In the rows, 128 means zero.
Rotation paths and how fast each direction turns (deg/step):
Each turn is a multiple of 5 degrees from 10 to 175, or 0.
Each row of a path follows its step; steps can be skipped.
Rotation 1:
step 1: [127 133 130 124 129 131 117 140 135 120 127 135 118 131 130 130 128 131
 123 126 124 122 124 128 128 118 133 127 134 130 120 124 130 129 121 122
 117 126 126 130 124 134 130 131 141 137 117 130 137 125 132 126 125 132
 126 128 124 125 132 145 129 125 130 141 137 119 136 128 137 127 133 133
 140 133 138 122]
step 2: [126 129 125 116 133 139 128 123 122 112 130 121 134 142 126 137 136 129
 134 129 124 133 126 131 135 135 130 134 134 126 143 119 131 122 126 142
 124 127 127 125 132 126 121 127 131 128 122 124 128 124 130 137 129 125
 129 142 131 124 132 130 129 128 121 117 129 135 121 139 121 129 119 126
 132 123 127 132]
step 5: [139 129 127 132 133 130 135 119 125 128 129 128 132 133 118 132 129 123
 130 123 129 137 121 130 122 140 134 135 127 128 123 130 136 119 126 131
 126 119 130 119 129 123 119 129 111 130 121 128 121 125 133 132 128 132
 126 140 134 124 126 124 123 125 133 121 125 138 111 128 124 132 119 136
 116 135 131 130]
step 8: [141 134 126 124 141 129 118 128 118 132 142 123 129 137 123 135 141 123
 126 126 122 135 133 130 115 133 132 135 127 127 121 126 140 134 122 130
 121 123 132 136 142 123 121 123 123 125 120 122 122 125 128 129 131 133
 127 126 123 128 125 134 122 126 129 125 135 134 136 130 127 128 123 128
 126 131 141 133]
step 11: [137 129 126 134 125 121 130 130 123 128 124 128 132 126 118 133 137 125
 111 134 125 120 130 127 114 125 128 126 119 120 124 130 125 124 122 131
 122 122 134 132 128 132 128 121 129 119 119 115 114 129 135 119 126 130
 117 140 127 124 119 135 130 128 131 121 127 125 131 118 126 131 128 126
 119 134 132 135]
step 12: [120 137 132 122 124 129 144 113 135 127 119 134 135 126 128 125 123 132
 129 125 128 124 134 127 132 119 129 134 131 132 122 128 132 126 135 134
 130 131 126 126 129 125 121 139 134 130 126 132 137 137 136 130 132 119
 128 125 137 129 129 136 130 125 128 120 121 120 119 124 133 133 127 132
 115 136 114 117]
step 18: [125 133 130 127 125 123 129 124 141 131 127 131 127 124 127 127 129 122
 121 131 124 139 127 122 130 122 132 115 126 138 127 116 126 132 128 128
 133 142 133 137 139 119 123 148 134 133 125 128 118 135 133 127 124 127
 124 129 126 124 129 134 126 126 134 126 124 130 126 126 124 138 140 137
 122 132 129 141]
step 19: [131 132 125 122 120 125 121 131 122 130 132 133 124 137 121 131 134 120
 131 121 133 119 131 118 135 128 124 131 122 123 127 121 118 127 130 126
 131 129 127 136 126 146 126 123 133 136 135 127 134 125 123 140 130 137
 122 121 122 131 128 133 139 139 132 121 123 124 123 130 123 130 122 128
 127 138 113 119]
step 21: [126 131 129 134 130 127 121 129 140 136 131 128 129 129 136 129 128 117
 119 135 133 114 136 136 124 127 119 113 131 139 129 119 127 125 130 133
 130 139 127 116 127 121 125 136 120 126 116 126 121 130 133 131 130 127
 130 125 122 120 135 127 130 119 127 127 126 130 134 137 129 136 134 131
 141 126 133 134]
step 23: [128 120 125 133 117 125 138 130 132 130 128 127 117 122 134 126 129 141
 130 128 120 137 122 128 116 136 130 117 123 125 130 143 144 126 132 123
 119 130 133 133 123 123 133 130 126 123 126 131 141 131 118 120 131 124
 131 134 130 135 127 129 128 120 120 127 136 132 128 119 124 123 123 126
 123 133 135 133]
Directions:
[126 125 128 128 129 131 128 128 129 127 127 129 129 127 130 128 130 126
 127 127 129 127 129 126 129 129 125 129 126 127 127 126 126 127 128 130
 129 128 127 129 127 129 129 126 128 126 125 129 128 127 125 130 129 125
 127 130 130 127 127 129 126 129 127 127 126 127 131 127 128 129 128 129
 131 130 126 126] -> 145
[126 128 127 127 129 129 128 126 128 128 128 128 130 126 128 129 126 130
 126 127 129 130 128 131 126 129 130 125 128 127 126 128 128 129 129 128
 129 130 129 130 127 131 130 127 130 126 126 127 131 130 130 127 127 127
 126 127 128 128 128 126 127 128 129 129 128 126 128 127 126 125 128 129
 128 128 130 123] -> 130
[129 124 127 128 128 127 129 124 127 128 128 131 126 126 128 128 128 126
 131 128 127 129 126 128 127 127 126 126 128 125 130 130 126 128 128 131
 128 127 127 126 130 131 130 126 129 128 128 128 129 128 128 127 128 128
 131 126 127 130 128 129 130 127 128 131 131 129 129 128 129 131 129 128
 127 128 130 128] -> 110
[129 131 129 129 126 128 128 127 123 128 129 126 127 126 129 127 128 126
 127 128 127 127 128 126 127 127 128 130 129 125 124 128 128 128 128 125
 129 129 128 126 129 130 130 127 130 128 127 128 127 129 129 129 128 127
 130 129 128 127 129 129 128 130 128 130 126 128 127 128 130 128 127 124
 130 130 129 129] -> 135
[127 131 129 127 130 126 125 128 128 129 128 129 128 128 129 128 127 125
 127 128 130 128 129 125 132 131 129 127 128 130 129 131 128 128 131 128
 127 128 129 127 128 130 126 127 129 129 128 129 128 129 126 130 128 124
 128 129 129 129 127 126 130 129 129 130 129 125 129 126 128 128 127 128
 126 127 128 130] -> 115
Rotation 2:
step 0: [126 116 142 120 129 126 131 113 137 129 109 128 123 128 126 129 127 119
 133 129 136 140 130 126 134 128 125 125 122 124 135 128 124 114 136 128
 125 132 134 131 118 127 134 127 131 141 126 128 122 124 132 128 136 139
 139 135 125 130 119 113 126 126 127 131 126 131 129 125 127 117 122 120
 135 125 133 134]
step 4: [119 119 122 124 122 132 118 134 132 124 131 119 134 133 135 135 130 137
 129 130 132 136 124 117 135 137 125 137 131 125 126 130 117 130 132 122
 119 132 130 130 128 123 142 133 122 132 126 121 120 127 125 137 131 123
 148 137 128 128 131 127 139 131 133 128 140 125 122 121 121 128 142 125
 124 140 128 127]
step 7: [126 140 126 128 128 123 129 128 144 136 115 124 133 131 130 140 124 122
 122 121 124 118 123 130 128 132 121 124 126 120 121 123 131 128 125 122
 132 130 123 122 117 120 121 144 126 129 127 119 120 127 131 119 127 128
 139 139 119 125 129 134 136 139 133 128 131 120 118 116 129 132 124 119
 131 132 134 130]
step 10: [122 141 132 127 126 129 139 121 116 129 123 125 127 135 128 125 132 122
 124 118 127 111 123 129 122 116 130 125 131 121 128 119 124 125 122 121
 127 130 121 136 131 129 116 137 123 122 123 124 130 132 122 119 127 127
 123 140 128 143 130 132 128 122 138 133 143 124 129 142 116 129 127 128
 128 129 127 128]
step 13: [127 125 126 134 123 126 130 128 116 133 131 122 137 131 133 114 136 121
 122 125 118 121 131 127 121 128 137 121 121 124 120 135 109 134 127 128
 132 128 134 129 128 135 123 134 135 125 116 125 136 130 127 134 128 134
 123 125 131 121 145 117 119 124 131 111 130 131 129 135 125 135 132 131
 134 133 132 129]
step 17: [122 131 137 139 131 116 125 134 130 131 122 130 129 124 132 118 129 133
 132 129 137 125 141 139 118 119 128 135 123 125 135 123 126 122 132 124
 121 141 124 137 125 141 136 126 137 129 126 125 117 127 144 132 120 129
 120 122 133 134 133 123 130 124 133 124 135 129 132 133 128 129 114 133
 131 118 121 131]
step 18: [124 131 137 138 134 132 134 127 128 129 128 128 134 127 121 131 130 134
 126 131 124 121 119 134 133 133 126 133 130 123 122 140 122 122 127 126
 122 134 119 122 129 122 129 132 129 120 112 125 128 125 131 126 125 136
 146 132 122 126 145 129 121 136 135 131 137 125 136 124 119 127 138 125
 149 127 124 135]
step 20: [127 133 122 124 119 128 122 134 131 128 130 122 118 119 146 122 130 125
 130 137 119 137 131 134 135 131 123 130 116 121 132 128 132 137 135 135
 122 140 129 126 146 138 126 121 138 132 134 128 122 119 138 131 131 131
 131 129 141 131 131 128 129 122 132 127 127 138 128 134 124 137 132 132
 127 138 128 129]
step 21: [116 133 135 127 126 123 119 125 131 125 121 134 128 123 137 136 135 120
 129 133 122 119 113 136 124 133 123 126 136 122 128 120 117 125 135 122
 125 127 140 135 133 118 126 136 127 121 125 124 134 122 128 133 123 120
 124 123 118 118 138 133 135 127 136 129 143 125 135 134 124 138 121 131
 131 128 135 126]
step 23: [119 124 128 132 133 129 117 126 138 127 127 122 130 125 130 132 132 134
 118 132 127 124 127 132 135 131 111 135 124 123 135 137 140 125 129 137
 130 138 129 122 138 129 115 127 135 129 128 128 139 135 126 122 124 138
 136 130 128 133 126 133 128 135 123 134 121 137 122 120 135 124 147 131
 129 120 135 137]
Directions:
[127 126 131 126 128 128 130 129 130 131 127 129 128 129 129 127 127 127
 127 126 127 128 129 127 127 127 127 131 130 128 130 128 127 127 128 128
 128 127 129 127 129 127 129 126 128 130 125 129 126 126 125 127 127 127
 131 125 125 128 127 130 128 129 129 129 128 126 130 125 126 127 128 127
 128 132 126 127] -> 100
[127 130 127 126 128 129 128 129 124 130 127 127 127 129 126 125 130 129
 127 127 130 128 128 126 126 128 128 128 130 125 125 128 128 131 127 128
 130 129 128 130 129 127 127 128 128 129 129 124 127 128 126 128 128 126
 128 129 128 125 126 128 129 129 130 126 127 127 129 126 129 127 127 129
 130 129 128 129] -> 125
[127 126 128 128 128 129 126 129 131 128 129 131 128 130 128 129 130 130
 128 128 127 127 124 127 127 130 129 127 129 129 127 131 126 128 129 125
 130 127 130 129 129 126 129 126 127 126 131 127 130 129 128 130 127 127
 127 126 128 128 128 128 128 131 127 126 127 129 129 127 125 127 130 131
 128 126 126 128] -> 145
[128 129 127 129 128 129 128 130 130 130 127 126 125 128 128 132 128 129
 130 127 129 131 130 128 127 126 126 128 127 129 128 127 131 127 128 129
 124 129 130 127 130 130 129 127 127 126 126 125 128 128 127 126 127 128
 128 125 130 128 129 127 130 131 128 129 128 129 127 128 127 126 128 130
 130 128 128 129] -> 130
[126 130 128 127 126 127 129 129 127 129 130 131 127 127 127 127 126 129
 130 128 126 125 129 127 126 126 128 125 129 126 129 128 127 128 130 130
 127 125 130 128 129 130 130 129 127 130 128 127 127 129 130 126 127 127
 127 127 129 128 132 129 127 128 129 128 127 125 130 130 129 130 129 129
 129 126 128 126] -> 95
[126 126 130 129 126 131 129 129 125 127 129 129 127 124 127 127 127 126
 126 129 129 129 128 126 128 130 128 127 126 130 127 127 127 128 128 127
 128 129 130 127 130 128 130 127 127 126 127 128 127 129 128 129 127 128
 129 128 130 126 127 132 128 129 130 128 129 128 127 130 125 132 129 127
 127 129 127 126] -> 45
[128 127 129 127 124 127 125 127 129 128 128 127 128 128 128 129 128 128
 126 129 126 127 130 127 130 127 128 127 130 129 131 131 129 132 130 130
 129 127 131 128 124 129 129 126 128 129 128 126 127 126 128 131 129 127
 129 129 130 128 126 127 129 128 131 127 128 128 127 129 127 129 126 128
 128 128 128 130] -> 90
